Q: array([126, 125, 131, 105, 123, 134])
A: 125

Q:
array([[115, 154, 118, 120],
       [136, 149, 120, 101],
       [127, 102, 136, 125]])
A: 115

Q: array([122, 150, 111, 139, 119])
A: 122

Q: array([100, 140, 106, 156, 134, 158])
A: 134

Q: array([119, 107, 137, 114, 145, 143, 128])
A: 119

Q:
array([[143, 143, 148,  99],
       [139, 135, 145, 152],
       [126, 138, 100, 120]])
A: 120

Q: array([118, 144, 119, 155, 133, 139, 149])
A: 133

Q: array([108, 138, 140, 156])
A: 140

Q: array([155, 128, 132, 143, 108, 141])
A: 132

Q:
array([[131, 120, 120, 122, 128, 113, 105],
       [125, 120, 118, 120, 124, 128, 130],
       [133, 128, 123, 124, 128, 119, 115]])
A: 115
---
[[137 106 130 133 151 120]
 [119 110 152 145 109 112]] value 110

[142 123 105 135 108] value 142

[[122 129 144  99 129 126 130]
 [128 111 120 143 121 117 115]] value 120

[[136 131 113 115 124 141 109]
 [138 129 141 121 122 112 149]] value 141

[[111 136 127 102 120 126]
 [148 120 128 155 132 129]
 [120 131 128 115 125 127]] value 131

[[118 153 118 136]
 [123 122 143 138]
 [104 132 125 154]] value 138

[[145 131 116 146]
 [106 108 112 147]] value 146

[[155 137 115 150]
 [139 156 104 146]
 [115 109 146 113]] value 146
---
[[149 126 143 143 122 112 146]
 [100 123 105 110 127 127 108]
 [125 116 126 127 114 102 128]] >> 149, 146

[128 140 148 137 154] >> 154, 148

[[120 109  99 116 149 129 135]
 [127 115 139 136 142 106 112]
 [147 131 137 141 124 127 140]] >> 149, 147

[[140 121 122 115 121 137 127]
 [123 140 137 134 134 119 131]
 [157 124 111  98 122 146 124]] >> 157, 146

[145 124 123 101 142 121] >> 145, 142

[[147 103 121 155]
 [141 109 121 149]] >> 155, 149
---
[[117 148 121 140]
 [128 127 142 115]
 [157 102 135 114]] | 135

[[145 152 135 102 106]
 [145 151 135  99 103]
 [128 129 129 152 149]] | 129

[[114 134 130 151 101 123]
 [114 134 110 151 101 139]
 [115 134 125 151 101 139]] | 125

[[119 135 131 125 101 126 120]
 [140 134 122 133 127 117 135]
 [130 109 137 108 131 121 135]] | 137

[[152 111 118 114 125 133 122]
 [147 112 116 106 121 123 119]
 [139 125 121 128 149 133 111]] | 121

[[121 131 127 122 105 125 133]
 [123 130 128 118 121 125 121]
 [120 125 125 117 142 124 137]] | 125

[[121 117 147 122]
 [135 155 145 103]
 [134 155 142 101]] | 142

[[122 128 149 134 131]
 [122 128 154 134 131]
 [117 135 141 134 131]] | 141

[[102 128 134 139 148 114 132]
 [123 127 122 131 122 121 135]
 [145 120 131 131 129 117 143]] | 131

[[145 149 136 148 145 140]
 [133 143 127 130 127 138]
 [127 140 127 133 129 125]] | 127
---
[[136 141 140 138  99]
 [136 143 142 138  98]
 [131 152 153 134 118]] 140

[[140 116 111 108]
 [157 149 105 104]
 [125 115 142 138]] 111

[[130 125 124 116 125 117]
 [127 130 138 142 132 111]
 [129 123 128 114 101 145]] 124

[[153 153 148 155 156 153 102]
 [156 103 102 101 103 155 122]
 [102 154 155 147 102 104 154]] 148

[[122 151 124 151 150]
 [150 121 118 121 122]
 [134 105 132 105 106]] 124

[[125 129 128 154 124 128 133]
 [128 127 129 144 136 128 125]
 [116 130 131 143 136 128 134]] 128

[[107 149 137 112 107 136]
 [130 129 107 136 130 106]
 [133 120 140 128 133 141]] 137

[[146 128 126 116 121 139]
 [150 136 136 108 112 132]
 [128 145 137 124 128 140]] 126

[[157 113 121 158 156]
 [140 107 100 139 137]
 [138 104 109 136 134]] 121
---
[[104 134 130 135 119 143]
 [131 118 132 130 124 135]
 [134 134 130 125 133 138]]
133

[132 151 156 122]
156

[[ 98 134 137 140 122 119 118]
 [129 121 126 126 123 129 123]
 [124 130 128 127 129 126 127]]
126

[[101 102 122 100]
 [100  99 155 113]
 [154 156 155  98]]
155

[152 103 105 104]
105

[[149 139 109 125 140 123]
 [119 124 106 107 137 105]
 [112 117 118 117 112 120]]
112
---
[127 115 136 135 152 138 137]: 152
[140 149 126 100 129 136]: 100
[148 137 127 151 119 145]: 151
[108 147 128 151 146]: 128
[128 139 125 152]: 139
[119 157 135 117 144]: 135
---
[[139 123 129 121 128 124 114]
 [117 121 125 100 129 141 103]
 [128 132 128 135 126 128 140]]
139, 140

[129 102 113 112]
129, 112

[[141 139 132 121]
 [124 156 102 104]
 [150 108 153 154]]
141, 154

[[135 129 133 122 133 136 129]
 [146 137 130 127 127 150 116]]
135, 116

[103 130 138 133]
103, 133

[[141 130 143 113 141 149]
 [148 147 112 152 101 128]]
141, 128
---
113	126	125	123	139	100
120	111	115	116	121	116
123	146	109	147	122	127
Answer: 120

101	149	153	140
120	146	140	120
Answer: 120

112	146	130	142	127	112
114	131	100	135	145	124
Answer: 114

134	116	136	127	138	118
142	124	153	122	125	142
Answer: 142

130	130	125	130	132	125	131
130	113	140	110	108	151	103
128	128	128	128	128	128	129
Answer: 130

120	114	136	120	130
126	131	126	154	99
Answer: 126

116	157	146	115	128	144
144	135	155	111	137	131
Answer: 144
---
array([126, 148, 112, 127, 132, 126, 104]) ==> 112

array([[134, 142, 129, 119, 131, 130],
       [153, 113, 149, 118, 120, 156],
       [121,  99, 130, 144, 121, 128]]) ==> 129

array([[110, 127, 127, 153, 121, 138, 135],
       [122, 140, 127, 145, 125, 120, 143],
       [123, 129, 112, 128, 136, 132, 127]]) ==> 127

array([[134, 106, 108, 131, 138, 155],
       [151, 120, 117, 112, 133, 154]]) ==> 108

array([[132, 143, 136, 123, 119],
       [158, 130, 111, 115, 105],
       [153, 130, 110, 116, 106]]) ==> 136

array([105, 134, 136, 130]) ==> 136
---
109  133  138  124  136
122  131  123  142  114
122  149  125  144  132
ans = 124

121  128  121  116  118  127
131  123  118  123  139  131
123  129  111  131  133  101
ans = 118

133  127  121  121
128  156  153  106
127  147  123  127
ans = 121

129  128  130  128  135  141  123
126  128  129  125  153  147  125
129  125  122  129  140  123  134
ans = 141

126  133  110  132  134  133  126
124  119  120  136  124  150  112
134  138  115  138  128  132  124
ans = 133

120  144  144  126
140  112  112  136
152  120  120  134
ans = 144

122  132  129  124  106
139  133  144  120  116
122  121  137  136  116
ans = 124

128  128  123  104
128  128  139  145
128  127  114  117
ans = 123

104  125  104  139  129
120  118  152  139  116
141  129  145  123  117
ans = 139

127  140  152  125  134  123  105
124  134  125  130  120  115  124
145  121  133  122  139  137  116
ans = 123
---
[116 142  99 113 132 119] -> 142

[[150 126 132 133 155 132]
 [151 126 139 142 130 128]
 [139 114 129 135 120 123]] -> 126

[133 107 124 118 123] -> 107

[158 105 125 108 136 117 113] -> 105

[111 133 117 129 149 102 126] -> 133

[124 115 104 138 133 136 157] -> 115

[134 104 154 105] -> 104

[[132 126 116 144]
 [105 110 127 116]] -> 126

[146 141 148 100 126 127 144] -> 141

[154 143 149 125 141 113 140] -> 143
---
[[152 128 114 146 110]
 [134 127 135 149 136]
 [128 129 125 131 120]] Out: 135, 152

[[151 107 110 101 127]
 [145 117 117 112 127]
 [125 129 127 125 122]] Out: 117, 151

[138 152 147 112 117] Out: 147, 152

[127 126 145 131 135 145 153] Out: 131, 153

[131 118 100 119 148] Out: 100, 148

[129 123 128 154 127] Out: 128, 154

[144 113 104 123 151  98 118] Out: 123, 151
---
[ 99 124 124 116 128 142] result: 128

[[143 110 117 131 154 107]
 [118 141 148 151 148 106]
 [120 132 138 134 130 122]] result: 130

[110 152 112 137 114] result: 137

[134 109 105 113 127 124 132] result: 124

[[141 130 107 107 139]
 [133 156 110 143 124]
 [131 125 133 101 126]] result: 101

[[120 127 128 118 125]
 [115 120 130 106 117]
 [132 127 129 127 123]] result: 127

[105 114 133 143] result: 133
